In the data rows, zero lies at 4.5, halfway between 4 and 5.
Here are some points, one per row:
[7 4 6 5 1 2 7 4 8 5 4 5 2 5 7 5 1 4 2 4 6 2 6 6 4 7 6 6 8 5 6 4 5 4 5 4 1
 2 4 6 4 7 8 7 5 6 2 3]
[6 6 5 6 4 9 3 1 5 5 2 4 5 6 5 4 5 5 4 5 4 4 4 8 4 3 5 1 5 4 4 4 5 3 4 7 5
 7 3 3 7 6 3 6 3 5 5 2]
[6 2 6 2 5 3 4 6 5 3 5 6 5 7 4 1 5 5 4 4 8 4 2 4 2 2 5 4 7 5 8 3 4 4 6 5 4
 5 2 1 6 5 6 6 2 4 6 6]
[4 2 2 3 4 3 4 3 7 1 3 6 2 5 6 8 3 6 6 3 1 4 4 1 6 4 6 7 5 5 3 5 6 2 2 3 4
 5 6 4 3 6 1 6 3 5 7 3]
[4 7 4 5 4 5 6 2 6 3 6 4 2 6 5 4 2 6 6 6 5 3 8 4 3 4 7 7 4 3 1 5 4 5 7 4 6
 4 4 6 7 3 8 4 5 4 4 4]
[4 5 5 3 7 5 3 5 6 5 6 5 5 4 4 7 3 7 3 5 5 5 4 4 4 5 4 1 3 7 8 4 3 3 4 8 6
 4 4 1 4 3 2 4 7 8 3 6]
[3 5 6 4 6 4 6 2 5 5 7 3 8 3 3 7 5 7 7 2 3 5 3 7 7 6 4 4 7 4 3 4 5 7 5 2 6
 3 1 3 3 3 4 6 3 2 1 3]
[5 4 3 8 5 1 3 3 3 3 5 5 4 6 5 5 6 2 5 5 5 5 4 8 7 6 6 3 3 6 5 5 7 2 1 9 6
 6 6 4 5 3 5 7 2 2 4 4]
[3 2 5 4 8 4 3 5 4 6 5 5 5 6 2 6 5 3 5 5 6 2 4 5 7 3 6 5 4 4 3 6 4 7 6 4 0
 5 4 6 6 5 4 4 1 8 3 6]
[7 2 3 5 4 7 4 4 4 3 1 5 6 3 4 2 4 9 4 8 6 5 2 5 6 4 3 7 4 5 3 1 5 4 4 4 6
 5 7 6 2 2 7 3 4 7 5 6]
[3 4 7 2 5 6 6 6 7 4 5 3 2 4 2 4 7 3 5 3 1 4 4 4 5 7 8 5 5 6 4 8 3 3 4 3 4
 6 5 5 6 4 7 3 4 6 2 7]
[4 6 5 6 3 7 3 5 4 4 5 4 7 2 5 7 3 4 3 5 4 1 2 5 3 2 3 3 5 3 7 7 6 4 7 6 0
 6 4 2 4 3 5 3 2 2 5 6]
[3 5 7 6 5 4 3 5 2 2 7 4 5 3 4 2 6 4 5 5 3 7 4 4 4 4 1 2 5 3 3 5 6 3 5 6 3
 3 3 7 5 5 3 4 2 7 6 7]
[3 3 7 9 5 4 5 4 5 3 3 2 1 4 6 2 5 6 5 2 4 5 4 5 2 4 5 5 0 5 4 6 7 7 3 3 6
 3 5 3 4 5 4 6 4 3 4 6]
[4 3 7 3 0 5 6 2 5 5 5 4 2 4 3 6 3 3 4 6 6 3 2 4 1 5 3 3 6 6 2 5 5 6 6 5 7
 2 6 7 6 3 2 3 4 5 4 3]
[6 3 4 2 4 5 4 6 5 6 6 5 6 8 4 5 4 5 3 2 7 4 9 6 2 5 1 3 3 5 1 3 4 1 4 3 1
 5 6 5 5 1 5 8 4 5 4 6]
[5 3 4 3 5 8 6 7 3 2 6 3 2 6 7 6 7 4 7 6 6 4 2 4 2 7 5 5 3 5 3 4 4 5 7 3 5
 6 5 6 4 4 2 3 4 3 2 3]
[5 4 3 7 5 5 4 3 5 6 7 7 2 6 5 6 1 5 8 4 4 3 3 3 4 7 3 5 4 5 7 7 3 6 4 4 4
 3 3 3 3 5 4 3 8 4 5 3]
[4 7 3 7 5 2 9 4 0 4 4 7 5 3 5 4 2 2 4 3 5 5 4 6 5 3 4 4 3 4 4 5 3 6 1 7 5
 5 5 4 5 6 5 6 6 7 5 4]
[4 2 6 2 5 4 3 4 5 7 4 7 6 4 3 6 4 4 5 6 4 2 2 6 2 6 6 5 4 3 6 4 6 3 3 3 4
 4 2 2 8 4 5 4 8 6 8 5]
[5 4 8 5 3 1 3 4 3 7 5 4 5 4 4 6 5 6 4 7 3 2 8 3 6 5 2 5 4 6 6 4 6 6 7 4 6
 7 2 7 3 5 4 3 7 3 6 7]
[3 2 4 4 4 8 7 2 4 6 0 2 3 7 3 6 5 5 5 3 4 5 3 2 4 3 4 3 5 6 4 4 6 4 6 5 2
 3 5 7 6 5 7 4 5 5 7 2]
[4 6 5 5 1 5 6 4 5 4 4 5 8 6 8 3 7 6 8 3 3 5 5 5 3 8 5 4 3 6 4 5 3 7 3 6 6
 4 6 4 5 7 6 5 2 4 7 5]
[3 6 2 2 8 3 6 3 6 4 2 5 8 3 4 2 5 6 4 4 5 5 5 3 2 5 3 6 3 5 5 7 2 2 6 5 6
 1 4 8 4 8 3 4 6 1 2 4]
[6 6 4 4 4 6 6 2 6 6 8 5 1 3 5 1 7 3 5 3 6 6 4 4 5 3 3 6 3 5 3 2 6 4 7 5 3
 4 4 1 3 4 3 2 4 5 3 4]
[4 8 4 1 6 2 1 2 0 8 4 4 3 4 5 4 6 5 2 4 3 5 5 5 5 3 6 4 3 3 5 6 3 6 6 4 6
 3 7 3 3 8 5 5 4 5 5 3]
[5 4 2 8 7 4 3 2 5 6 5 5 4 4 4 4 6 4 1 5 3 4 5 4 3 5 3 5 7 4 3 4 0 5 3 7 5
 5 6 5 3 4 3 8 5 5 9 4]
[3 4 1 3 4 6 6 6 6 1 6 2 3 7 7 5 6 5 3 3 3 4 3 5 7 7 5 5 4 4 9 5 6 3 6 3 4
 3 4 7 6 1 3 4 4 7 7 7]
[6 5 5 5 7 5 9 1 4 6 4 4 5 7 4 3 6 4 4 5 5 5 5 5 7 5 5 1 5 4 5 3 4 4 4 4 4
 5 7 4 2 4 2 4 7 2 8 8]
[2 4 3 6 4 4 7 8 7 7 7 2 7 5 3 6 6 4 6 3 5 4 4 3 5 5 2 6 6 6 2 5 5 4 7 4 8
 4 3 2 2 5 6 3 3 6 7 2]
[3 6 7 4 6 3 3 8 4 4 3 1 3 2 3 4 3 2 7 2 7 4 4 9 6 3 6 1 3 5 5 5 3 6 3 3 8
 6 6 8 1 6 5 6 6 2 8 3]
[5 5 3 5 1 5 0 3 6 3 6 1 3 7 2 4 4 4 5 2 7 6 7 3 5 7 3 5 7 6 8 4 4 4 5 4 3
 3 5 6 6 4 7 6 5 3 3 3]
[6 7 3 4 6 5 4 7 4 4 0 3 4 3 4 9 8 4 5 4 5 4 4 5 1 3 2 6 5 3 3 4 4 8 4 7 3
 3 6 2 3 5 5 4 7 5 5 7]
[1 6 3 3 6 4 3 7 4 6 2 5 4 5 4 2 3 5 2 6 5 2 3 1 6 6 4 2 6 6 2 0 6 6 4 5 5
 5 3 3 5 4 5 4 7 1 6 7]
[3 3 3 5 3 3 4 3 7 5 3 2 8 3 7 2 4 3 8 5 3 4 4 4 6 5 5 3 4 4 4 2 1 6 3 2 5
 4 5 4 4 5 4 3 3 5 3 4]
[5 1 3 5 3 3 8 6 2 5 6 6 5 4 4 2 4 7 5 6 1 1 4 5 3 3 5 4 6 3 7 7 5 5 4 4 5
 7 5 3 7 4 3 6 7 4 4 7]
[7 4 7 4 6 4 4 4 4 0 6 4 6 5 4 6 4 5 4 6 4 3 8 4 3 4 7 5 2 2 3 2 4 6 4 6 4
 5 5 5 4 1 3 1 3 4 5 1]
[3 4 3 6 5 4 5 8 4 5 5 5 2 3 6 5 4 5 6 5 3 5 9 6 3 4 5 5 7 4 6 4 6 3 5 3 5
 2 4 2 6 4 3 0 4 5 3 3]
[3 4 4 2 4 5 6 2 5 1 5 2 4 3 5 5 4 3 4 9 7 5 8 3 4 6 2 6 5 6 6 7 6 6 3 2 4
 6 2 1 6 5 5 6 5 6 4 3]
[1 4 2 5 4 6 5 3 4 7 2 8 2 4 4 3 4 2 7 4 5 5 4 4 3 5 6 8 7 4 8 3 7 6 2 5 6
 4 4 5 3 4 3 5 2 4 4 5]
[7 3 7 3 6 7 4 5 2 5 5 5 5 4 3 6 2 2 4 5 2 5 8 4 5 4 3 5 5 6 7 1 5 4 7 4 6
 6 3 6 5 6 7 8 2 5 4 7]
[7 7 8 6 5 4 5 6 4 4 5 3 5 7 5 6 4 4 1 6 6 3 4 2 6 4 1 7 3 3 7 2 4 3 1 2 7
 5 6 6 9 6 5 4 3 3 2 2]
[3 3 5 3 3 5 6 5 6 5 3 5 2 4 5 3 4 6 2 4 5 8 4 6 8 6 3 7 4 4 3 6 3 7 5 7 4
 3 5 3 5 4 3 5 3 1 4 4]
[5 5 6 5 3 5 3 5 1 2 4 1 5 7 3 4 1 7 4 4 8 4 5 4 4 7 7 7 6 0 2 3 2 0 4 3 4
 7 3 4 4 6 5 4 5 6 4 7]
[3 4 5 6 4 4 3 6 3 4 2 8 6 8 5 3 7 4 3 3 4 5 5 7 6 3 5 5 5 6 4 7 4 6 3 3 5
 7 4 7 3 4 3 3 7 6 4 2]
[2 7 5 5 5 5 4 6 4 7 7 5 5 3 2 3 6 8 5 7 5 5 3 4 2 3 4 5 5 4 8 2 3 5 4 6 2
 4 5 8 2 4 3 7 6 6 5 1]
[6 7 5 6 5 4 4 7 4 5 3 5 4 6 2 3 4 6 5 7 5 3 5 5 5 4 5 2 6 8 3 6 4 4 2 4 3
 3 5 3 2 4 4 4 1 3 7 7]
[5 5 4 7 4 5 5 5 6 8 3 3 8 6 7 3 2 2 6 5 5 7 4 3 4 5 7 6 4 4 4 6 6 5 6 5 6
 2 7 4 5 3 1 8 4 5 4 4]
[5 4 5 4 4 5 4 5 6 4 5 8 5 5 3 7 4 6 4 6 8 7 7 4 3 4 4 2 4 0 7 4 7 5 5 5 6
 7 7 6 4 5 5 3 3 5 3 7]
[6 4 5 4 3 5 3 7 3 3 2 7 5 4 3 3 7 2 4 6 2 4 5 3 8 4 5 3 1 3 4 5 4 3 6 4 4
 3 4 2 3 4 4 8 7 4 5 2]
[3 4 6 3 5 4 3 5 5 5 7 5 5 7 8 6 5 1 5 6 1 7 3 4 6 0 4 4 5 5 3 5 3 4 2 5 4
 5 3 6 2 3 8 5 7 5 3 7]
[6 5 4 5 3 3 3 6 5 3 7 4 5 5 1 6 5 2 4 5 2 8 3 8 6 2 5 5 0 7 3 4 6 6 5 4 3
 5 2 6 7 7 4 4 7 5 4 7]
[2 3 3 6 4 6 5 4 3 6 8 6 7 1 6 7 6 3 2 3 6 7 4 3 5 4 9 6 3 6 4 5 2 4 4 3 5
 2 6 3 5 8 6 3 6 3 3 5]
[6 6 4 5 3 3 6 4 5 6 1 5 2 1 6 7 5 6 5 3 5 9 3 4 5 5 8 3 3 5 5 7 2 3 6 4 4
 5 1 7 6 3 5 4 2 4 4 4]
[8 5 3 2 6 7 3 6 4 5 7 5 5 1 6 3 5 7 5 2 8 2 5 4 6 3 5 3 6 4 3 7 6 5 3 8 5
 4 3 7 5 7 3 4 7 5 5 6]
[5 7 5 6 6 3 3 3 4 3 4 8 5 3 6 4 5 3 5 3 6 6 4 6 6 4 5 6 6 6 4 5 4 3 6 6 4
 6 9 3 8 5 5 6 8 4 6 4]
[7 6 4 4 6 5 4 5 4 4 6 5 6 4 3 1 4 5 3 4 3 6 2 5 1 6 4 2 6 3 3 5 9 5 5 4 3
 7 4 6 4 3 7 2 4 4 3 1]
Along one direction, these points spread out more than along any other. For each point below, how far along it does it lie, from 0 to 99? 50 is the average, and the first point above lies past it. One standard deviation of the points above along it is 16.
[6 7 3 4 6 5 4 7 4 4 0 3 4 3 4 9 8 4 5 4 5 4 4 5 1 3 2 6 5 3 3 4 4 8 4 7 3
 3 6 2 3 5 5 4 7 5 5 7] 35
[1 6 3 3 6 4 3 7 4 6 2 5 4 5 4 2 3 5 2 6 5 2 3 1 6 6 4 2 6 6 2 0 6 6 4 5 5
 5 3 3 5 4 5 4 7 1 6 7] 42
[3 2 5 4 8 4 3 5 4 6 5 5 5 6 2 6 5 3 5 5 6 2 4 5 7 3 6 5 4 4 3 6 4 7 6 4 0
 5 4 6 6 5 4 4 1 8 3 6] 57
[4 7 3 7 5 2 9 4 0 4 4 7 5 3 5 4 2 2 4 3 5 5 4 6 5 3 4 4 3 4 4 5 3 6 1 7 5
 5 5 4 5 6 5 6 6 7 5 4] 16
[3 4 6 3 5 4 3 5 5 5 7 5 5 7 8 6 5 1 5 6 1 7 3 4 6 0 4 4 5 5 3 5 3 4 2 5 4
 5 3 6 2 3 8 5 7 5 3 7] 39
[6 3 4 2 4 5 4 6 5 6 6 5 6 8 4 5 4 5 3 2 7 4 9 6 2 5 1 3 3 5 1 3 4 1 4 3 1
 5 6 5 5 1 5 8 4 5 4 6] 71
[5 1 3 5 3 3 8 6 2 5 6 6 5 4 4 2 4 7 5 6 1 1 4 5 3 3 5 4 6 3 7 7 5 5 4 4 5
 7 5 3 7 4 3 6 7 4 4 7] 49
[2 3 3 6 4 6 5 4 3 6 8 6 7 1 6 7 6 3 2 3 6 7 4 3 5 4 9 6 3 6 4 5 2 4 4 3 5
 2 6 3 5 8 6 3 6 3 3 5] 35
[2 7 5 5 5 5 4 6 4 7 7 5 5 3 2 3 6 8 5 7 5 5 3 4 2 3 4 5 5 4 8 2 3 5 4 6 2
 4 5 8 2 4 3 7 6 6 5 1] 42
[5 5 6 5 3 5 3 5 1 2 4 1 5 7 3 4 1 7 4 4 8 4 5 4 4 7 7 7 6 0 2 3 2 0 4 3 4
 7 3 4 4 6 5 4 5 6 4 7] 75
[4 6 5 6 3 7 3 5 4 4 5 4 7 2 5 7 3 4 3 5 4 1 2 5 3 2 3 3 5 3 7 7 6 4 7 6 0
 6 4 2 4 3 5 3 2 2 5 6] 58
[3 3 7 9 5 4 5 4 5 3 3 2 1 4 6 2 5 6 5 2 4 5 4 5 2 4 5 5 0 5 4 6 7 7 3 3 6
 3 5 3 4 5 4 6 4 3 4 6] 40
[6 5 5 5 7 5 9 1 4 6 4 4 5 7 4 3 6 4 4 5 5 5 5 5 7 5 5 1 5 4 5 3 4 4 4 4 4
 5 7 4 2 4 2 4 7 2 8 8] 30
[3 5 7 6 5 4 3 5 2 2 7 4 5 3 4 2 6 4 5 5 3 7 4 4 4 4 1 2 5 3 3 5 6 3 5 6 3
 3 3 7 5 5 3 4 2 7 6 7] 48
